Rotation paths and how fast each direction turns (degrees a step):
Each turn is a multiple of 5 degrees from 10 to 175, or 0.
Each row of a path follows its step; steps can be skipped.

step 0: [-11.4  -5.4  -7.2  -5.7  -8.7   0.2  25.2   4.7   1.6  28.5 -12.4  -4.7
   5.6  -3.2  -4.8   6.5  26.8  16.6   5.3   8.7 -19.6 -18.2  -5.9  10.1
   2.6 -39.0  -4.9   6.0  24.0 -18.0  13.4  13.0   5.1   0.2 -16.7  -5.4
  -8.0   5.7   6.6   6.4   4.3 -11.3 -16.3]
step 1: [-11.6 -30.9  -1.5  -1.2  -2.1  -0.9   2.9  11.3 -12.1  -0.8   7.7  15.7
 -17.5  11.2  -3.5  16.4  12.4   9.7  -5.9  21.0  -7.3 -27.5  17.0   8.2
  -7.9 -28.1   1.1   0.8   9.2 -14.3  -1.5   1.4  -4.9  -0.6  16.8 -10.3
 -16.7  -2.0  25.8  19.1  -3.7 -18.8  17.8]
step 2: [ 13.4  -0.7 -19.3   9.8 -19.1 -21.9   9.6 -13.7 -13.7   6.0  -9.2  -5.0
   0.4 -10.2  -9.8  15.3  24.3  -4.5  12.5  21.4 -15.2   0.2   6.4   6.3
  16.9 -11.5  -0.4  -6.4   0.1 -20.5   6.0 -22.3  15.4  -8.3  21.5   3.4
  -9.6  -2.9  24.8  -1.0   0.0 -19.0  21.3]
step 3: [  2.4 -21.1 -15.8 -22.9  -1.4  -8.2  -0.1  15.5  18.9  -5.7 -31.5  -6.7
 -12.3 -34.2  -8.2  -2.1  16.4  11.3   7.6  29.7 -18.6  -0.2   3.3  18.4
  15.5 -16.5   1.8   5.1 -12.8  -8.6   2.6   3.6   2.3  -0.3  -8.0  12.3
  -4.5   3.3  18.9   1.3  -6.1  -7.3   0.7]
step 4: [ -9.2 -20.5  17.2   0.3 -11.1  -1.2  -3.6   5.9  -2.8   6.2  -4.0 -25.1
 -21.2 -10.4   2.2  -8.6   8.7  14.9   3.3  26.8  -2.9 -23.8  -9.5   0.2
   3.3  12.9   2.9 -13.2  -2.8 -29.6   2.3   3.2 -21.2   6.1  -7.6   2.9
 -16.5  -5.6  31.4 -12.4   2.4 -13.0  20.6]
step 5: [ -1.3  -2.5   2.1  -4.1  14.3  -7.5   8.8 -14.0   6.1  -0.4 -25.3 -12.3
   5.4  -2.6   6.9   3.2  13.9   9.1  17.2  -3.9  -8.4  -1.7  -1.6   7.7
 -10.1   2.2  -4.9  -8.5  -0.4 -37.9  16.5   7.7  11.7  27.9  18.4  10.0
 -25.3  19.4  16.1  -0.4  10.7 -18.2  25.5]
step 6: [ -8.0 -28.9   3.9  -0.4  12.9  11.6  -9.6   6.2 -19.2  16.6 -23.5 -15.6
 -14.2 -15.3   4.3   9.7  23.2   0.2  -1.9   2.0  10.0  13.3  -1.2   8.6
  10.7 -31.0 -12.1   9.5 -14.4  -7.6  -0.9  11.7   0.6  12.3  13.5  22.8
 -28.8   6.9  -3.2 -12.0  -1.3  -5.2   8.7]
step 7: [-10.3  -8.5   3.3  -0.2  -4.9 -11.2 -15.6  -0.6  -6.1  28.8  -2.9 -26.1
 -11.2   0.1  -3.2   2.2  -8.5 -10.6  10.5  13.5 -19.6   2.4  -6.1  13.6
 -15.9 -19.7   1.7   8.6   2.4 -24.7  12.1  -9.6 -23.5  -6.1   0.8   4.0
 -31.6  -0.6 -14.9  -7.6 -12.3 -28.8   7.2]
step 8: [ -3.5  -4.5  19.9 -17.4 -11.9 -23.3   0.1  -7.6  10.4  -4.7  -0.8  -8.9
   1.7 -13.7  11.4   1.8  23.1 -28.8  -4.7   4.5 -12.7 -18.7 -11.4   8.6
  -8.9 -33.6  -4.1  -0.2   1.0 -13.9   9.2  16.3  11.3  16.5   7.8 -16.2
 -19.0  15.2  -1.9  -2.3 -13.7 -21.5   5.9]
Directions:
[  0.4   0.5   6.1   0.2   3.4   2.4   1.0   7.5   3.9  -2.2   3.4  -4.3
   4.9   3.0   3.7   0.9  -5.0  -2.5  -3.4  -5.0   2.1  -9.4   1.7  -0.6
   2.5   0.1  -1.6  -3.1  -0.2  -1.2   5.8   1.4   2.7  -2.4  -1.3  -4.6
  -1.6   2.3   9.1  -0.5   4.0 -10.2  -4.6]  95
[-1.9 -2.2  0.5  4.8  4.7  2.6  0.2  5.1  1.4  7.8  1.8 -2.1  9.1  2.7
  3.5  0.3 -2.9 -3.6  3.8  0.0  1.3  0.2 -1.3  4.3  2.2 -5.2 -4.0 -6.2
  5.1 -2.6 -2.0  4.0 -0.7  2.0  3.3 -4.7 -4.1 -0.4 -9.7 -0.4 -7.8  5.2
  2.0]  45
[-0.8 -2.0  2.3 -5.9 -0.8 -2.6  0.2 -7.4  2.5  2.5  0.6 -1.4  5.4 -5.2
 -6.4 -5.3  2.2 -0.2 -4.1  6.1  1.8 -1.7 -3.0 -3.1 -2.4  4.3 -1.2 -6.0
 -3.0 -3.1 -0.6  3.1 -5.5  2.7 -8.4 -8.1 -0.2  1.8 -0.5  3.3 -4.6 -0.5
 -8.1]  85
[-1.8 -0.4  6.2  3.1  2.1 -4.2  2.5 -3.0  2.0 -6.9  3.4 -6.4  0.6  1.7
 -0.4  2.7  4.3  7.0  2.3 -2.3 -4.2  0.5 -5.2 -1.4 -7.6  0.4 -4.0 -6.1
 -1.9  5.7 -3.9 -1.2 -1.8 -5.4  4.7 -2.2  3.5 -0.9 -2.0  4.2 -3.9 -6.1
  7.8]  115
[ 5.5 -4.2 -1.3 -3.8  0.0 -9.1  4.9 -0.4 -3.9 -7.4  6.3  4.6  4.3 -2.6
  0.7 -0.7 -2.7  2.9  0.5  7.0 -5.6 -5.1  4.4  5.7  8.1  1.1 -5.2  0.7
  4.3  3.7 -0.2 -1.9 -0.5 -2.1  1.6 -3.2 -0.7 -5.4 -0.4 -3.1  1.4  2.6
 -0.5]  45
[-3.1 -5.8  0.6  4.8 -3.4  6.1  0.8  3.4 -7.2 -2.4  4.7  1.5  5.2 -1.0
 -2.0 -0.8  2.3 -4.9 -2.3  3.7  1.6  5.3 -2.9  4.8 -4.6  4.4 -1.4  1.5
  0.1 -7.3 -7.0  0.4 -0.5 -2.1 -0.4  0.5  7.1 -2.4  0.8 -8.8  3.7 -6.6
  0.0]  145
[  2.7  -0.8   5.0  -4.2   0.8  -6.1   3.8   0.4  -5.2   5.2  -2.3   0.2
   0.1   6.8  -1.3   5.4  -0.6  -1.9  -6.6  -5.1  -4.2  -1.1  -0.8  -4.0
  -1.2  -1.3  -1.4  10.3  -2.9   0.9  -0.9   3.9  -1.9   2.1  -4.1  -3.9
  -0.8   1.4 -10.8  -4.4   2.9  -4.5   2.1]  40

step 0: [-10.7   0.9   1.5  15.6  -0.8  -6.3 -12.6   1.8  -5.8   3.1  -1.4   2.6
 -24.1  12.7   8.6  -8.5  19.7 -14.0   5.5  18.5  -5.0  -8.9  -6.3 -14.0
 -22.7 -10.0   0.2   3.2  13.8   2.7  -7.9  -1.8  13.2   6.2 -23.0 -18.9
 -30.9 -19.2 -10.9  -2.7  13.7  11.0  -3.9]
step 1: [-25.3  -7.4  24.8 -10.6   0.2  21.4  10.3   1.8  14.5   4.5   0.6   9.4
   7.9  12.8   0.2  18.8  -1.9  -8.5  -6.4  -6.7  -1.0  -6.6 -10.9  11.6
  -5.7  -9.7 -17.3  -2.1  -4.7   5.0   3.1  -3.8  -0.3 -27.1  -0.4 -15.7
  -9.8  -1.4 -21.4   2.5  22.7  -9.8  20.1]
step 2: [ 13.5  -1.0  13.2   6.5 -18.3  -8.7  -7.0  18.4  -6.4  -6.1 -11.5  -2.2
   2.6 -13.5 -21.6  -0.9  16.9   5.5  -8.6 -10.9  11.8   3.1   0.9  -5.4
   7.9 -14.1 -11.1   7.4  17.8  -2.9   4.7 -18.6  -3.3 -12.2   9.3  -7.3
 -43.0  -5.8  -6.1  13.7  -0.8  -1.5  -7.1]
step 3: [ -4.3  -4.6  -3.7  11.4  -3.8  18.3  -8.9   2.5   4.4   2.9  -5.5  -6.3
  -6.9  30.5  -7.0   7.5  17.8  14.9   4.1  -0.8   8.2 -18.1  -1.5 -20.3
 -20.0 -17.3   9.0 -11.7  17.2 -20.9 -17.7   6.0 -12.8   3.5  -2.1 -19.9
   1.9 -17.8  -5.2   3.8  20.6  -4.0   4.8]
step 4: [-13.6   6.5  25.8   6.9  14.6  -1.3  -3.2   5.9  16.5   3.9  -6.0  12.4
   6.4   3.7  -9.9  -0.4  16.0 -17.2  14.3  -5.3  -1.1 -15.1  -2.1  16.4
   2.2  -6.4  -8.2   5.4   0.4  -8.2  14.6 -18.7 -23.5 -21.2  23.4 -11.2
   6.4 -10.3  -9.8  12.9  -4.1  16.7  15.3]
step 5: [  8.9  -6.5   8.1   0.9  -7.7 -20.7 -13.9  26.8  -5.3   0.8  16.8  -8.2
   0.0  -2.7  -5.5   7.9   3.1   0.4  11.3  22.4  12.1  -6.4  -0.5   2.7
  -6.8   3.9  -4.8   3.9   9.1 -11.2 -15.7 -22.4  -0.4   4.2  15.1 -27.5
 -21.5 -16.1 -11.7 -12.1  -0.5  -8.3 -18.0]
step 6: [  8.6 -20.4   9.5  -4.2  11.1   2.3  -8.7  11.1  35.1 -17.8   1.2  -4.2
  -3.4  23.9  -7.4   1.7   6.7  -9.8   5.5  -3.1   1.8  -7.4  -4.7 -20.3
  -0.7 -14.6  -1.4  -4.8   2.2   4.7 -11.6  11.4  -0.7  -3.3  -1.4  -1.5
   1.8 -16.6 -25.1 -16.6  13.9   2.1  24.0]
step 7: [-17.4 -10.0  20.1  26.4   9.6 -18.3  10.3   6.6 -11.2  -4.3  -7.2 -16.3
  -3.4   5.2 -16.1  10.4  -2.8 -13.4  10.8   4.5  -5.7   1.7   4.1   0.9
   3.0 -13.7   2.4  12.2   7.6   4.4  -0.4 -26.1  10.1 -27.7  16.0  11.4
  -7.5  -9.1 -13.5  19.8  -1.0   2.1   8.6]
step 8: [  6.8 -10.0  -1.0  16.9   2.8  14.3 -18.5  -2.9  -0.8  10.6  20.7  -5.5
  -9.5   3.8  -3.9  16.4   5.9  -7.1  -6.2  15.1  10.8 -12.7  -0.1  -9.1
 -24.5   1.7  11.1  -0.6  -1.7  -8.6  10.0 -13.1   6.8  -3.2 -15.6 -10.8
 -38.8 -21.1 -12.1 -10.5   7.9   9.9  -1.6]
Directions:
[ 2.6 -6.1 -6.8  4.3  0.9  2.8 -4.1 -0.2 -5.0  6.3  3.9  4.3  1.0 -3.0
 -1.0 -0.5  0.5 -6.4  0.5  1.3  2.0  3.3  0.2  1.0 -1.8 -2.5 -3.6  0.1
  3.7 -8.1  2.0 10.1  6.7 -4.6  2.0 -2.6  4.9 -2.9 -3.3 -1.3  1.2 -7.9
 -1.1]  145
[ 2.7 -0.5  1.5 -0.9 -5.2 -0.6 -2.1 11.0 -5.5  3.1  3.5 -0.6  0.2  1.1
 -6.4 -2.7  0.4  4.6  0.8 -1.4  4.4  0.6 -1.0  3.6 -4.7 -3.1  5.0  5.9
 -6.0 -1.8  1.1  0.9  3.4 -1.6 -3.8  2.3 -4.9 -0.6  2.2 -2.9 -9.1  4.3
 -8.3]  130
[  0.3   1.8  -0.5  -1.1   5.0   8.7  -2.7   0.9  -0.5   3.3   1.2   2.8
  -0.3   4.7   2.5 -10.1  -1.0   1.6   1.1  -3.3   1.4  -3.1  -6.6  -5.8
   1.5  -4.9   3.3  -6.4   2.0   5.5  -7.3   1.2   3.3   3.1  -1.7  -0.1
   2.5  -2.8  -3.0  -6.1   5.6   4.9  -4.8]  130
[  0.4  -0.7   0.3   0.3   2.2  -0.2   1.3   3.3 -11.4   0.8  -8.3   5.5
   1.4  -4.7  -2.8  -3.4   1.6  -7.5  -2.7   0.4   4.5  -2.9   1.1  -1.2
   2.7   1.9  -2.2   0.4  -5.9  -1.3  -2.4  -9.9   0.5   5.1   5.8   7.8
  -1.9  -0.7  -0.4  -0.3   3.3  -3.8   0.6]  135
[ 0.4 -2.2 -1.1  4.2  1.9  1.8  6.5 -1.0 -6.6 -6.8  0.2 -2.8 -0.8  0.9
 -1.5  3.1  5.8  2.6  1.1 -7.7  0.9 -5.3  6.4 -9.2 -0.7 -0.4 -5.5 -3.8
  5.1 -1.9 -1.5 -0.9  3.7 -4.4 -1.3  1.7  4.0  3.2  1.2 -4.4 -8.6  4.0
  1.6]  90
[  3.1   2.0   1.3   0.4  -7.1   5.5   1.7  -3.7   1.5   0.6   5.6   0.2
  -6.9  -4.1  -0.5   3.1  -0.9  -3.6  -2.6   0.5  -3.7  -0.6  -6.5  -3.1
   7.1   2.0   0.8   2.0   3.0   1.3   0.3  -6.6   0.7  -4.4   7.9   1.4
   2.3  -0.6  -4.4   4.5  -5.4   0.2 -10.8]  130

step 0: [-27.8   3.1 -21.6   2.5   9.0  14.0  -7.4   2.9  34.9 -20.4   5.5  10.3
  -7.3 -11.2  -5.1  -9.5   0.0  17.8  16.3  16.7  18.9 -10.4   3.5  -8.2
   5.7 -17.1  -6.5 -13.8 -14.8   2.5  -8.9   2.8  17.4 -10.9  10.6  -7.5
 -26.1   9.7   3.7 -21.1   3.1  10.7   5.9]
step 1: [-23.4 -32.7 -15.1  -9.0  -2.2   5.3  -7.4  -5.3  18.1  -7.8  -1.5   7.3
  16.2  -9.8  -8.3   5.3 -10.8  11.9  11.8   7.3   4.4  -0.9  20.1  14.3
 -16.4 -23.2 -13.8  -2.6   2.9  12.7   7.8  10.8 -12.2 -27.4  22.4   9.7
 -16.6  -9.5   3.1 -14.0 -16.8  -6.8   9.8]
step 2: [  5.4 -22.3  -7.1   2.2 -13.7 -21.5   2.7   4.4  10.0   4.3   7.0  -5.8
  24.8  -5.4 -11.0  -3.3 -15.0  -3.9   5.4  -2.8  -1.6   0.6  -5.3  15.2
 -13.3 -25.4 -20.8  -7.6 -21.9  -5.6  -5.3 -17.8   7.8 -28.0  22.6  -3.5
  -6.7  31.4  13.2  -0.9 -16.9  -5.9   5.4]
step 3: [ -6.8 -24.6  -2.7   6.5  -0.9 -32.7 -13.9   5.3  27.5   7.7 -12.8   0.5
   4.8   2.6  15.3  11.8  -2.7   2.2   4.5   1.5  14.9  -5.8   2.5   6.4
 -10.1 -12.4 -26.2 -15.4 -22.4  -3.6  -5.9 -21.7  14.8  -0.9  -8.0  -8.3
 -11.5  -5.1   9.4   8.3  -7.1  -1.6 -33.2]
step 4: [-22.5 -12.8  -3.8  18.3  -7.5  -8.1 -15.1  -7.5   1.8 -10.5  -1.7  -8.8
  18.0  -9.2  22.3   9.1  14.1 -23.7  -4.3  19.3  20.3   6.1  12.9  -1.0
  -3.0 -20.4  11.4 -19.7 -24.5  -4.5  -1.7   1.5  19.6  -9.7   7.8   4.4
  -0.7 -13.4 -10.2  26.2 -13.0   1.1 -12.0]
step 5: [-19.7  -8.9  -2.9  20.6  -6.7 -15.1 -19.7  -5.9  -4.5  -5.6  14.3 -10.1
  22.6   3.9 -21.4  29.9  22.4   3.0   4.7   5.0  -6.4  19.6   3.5   0.1
  15.0   0.9   6.6 -21.3 -10.2  10.3   2.8  -9.7  -4.0 -22.5  -9.9  -3.5
 -15.5  -1.3  -4.9  26.7  -3.1 -16.3   2.2]
step 6: [ -0.5  -5.4  16.8  13.9   9.9  -0.5 -19.6  10.9  -5.3  -4.1  -6.3  11.9
  20.0   2.3 -13.4   7.4  11.3 -15.3  -5.0  -7.5  11.0  28.3  11.8 -22.2
   9.0 -16.0   1.6  12.4 -18.4  23.2  -0.8 -26.9 -16.7 -13.8 -12.3 -17.3
   4.2   6.7  10.6   5.5 -13.8 -20.8 -13.4]
step 7: [ -6.9   1.8  15.4  -0.5  -8.0 -15.1 -36.4  -4.3 -11.4 -21.3  -5.3 -22.3
  14.6   2.0   1.6  -5.4  -5.9 -26.0   3.5  -3.2  -3.4   7.4   1.2 -12.9
   3.3  -8.6   4.2  13.1 -19.6  25.6   0.6 -14.2 -12.6  27.7 -13.6   9.4
 -16.2  12.4   1.9  -3.9   2.1  -3.2 -19.5]
step 8: [-17.9  14.4   4.1   0.5  -1.7  -5.0  -5.7  16.1  -0.2 -32.6  -0.9 -28.5
   3.2   6.3  -1.7 -28.4  14.6   5.7   4.0  -4.9  12.7  -0.7  -2.5 -23.8
  -2.6 -10.2   5.0  -7.3  -9.4  14.2 -28.5  -0.1  -7.8  16.9 -14.5  -5.9
 -24.3  -3.8 -11.3  11.8   0.1 -23.2   4.5]
Directions:
[-3.0 -1.7 -1.9 -4.7  1.1 -1.8 -2.9  0.6 -8.7 -1.0  4.4 -1.0  3.4  0.1
 -1.1 -0.1  5.8 -2.1  8.5  3.0  3.0 -8.0 -5.3 -7.5  3.0  4.6  1.0  5.0
  0.7 -4.6  2.9 -4.8 -2.8 -3.2  4.6 -5.3  1.7 -6.9  4.2 -2.2  0.0  1.9
 -2.8]  45
[ 4.9 -1.6 -2.6  2.5 -4.0 -5.1 -2.5 -2.4 -4.5  4.0  1.8  1.7 -0.5 -1.3
 -1.7  7.2  0.2 -2.2 -5.8 -1.7  4.2  0.2 -0.7 -1.9  0.9 -0.5 -8.6 -9.3
 -1.5 -1.8 -6.0  5.2  5.3 -3.0  5.2  5.3  3.6 -6.4  5.8 -4.7 -0.3 -2.5
 -1.6]  35
[ 3.6  1.7 -2.2  3.0  4.8  2.9  7.1  1.6  1.5  4.1  1.2 -1.6  1.9 -2.8
 -2.3  3.1  0.1  1.3  7.4 -0.9  8.1  5.8 -0.4  1.2  4.5 -4.7 -6.0  1.5
  4.7  2.3 -5.0 -6.4  2.5  1.3 -6.1 -4.4  2.3  1.6  6.2  1.5  8.2  4.1
 -2.1]  115
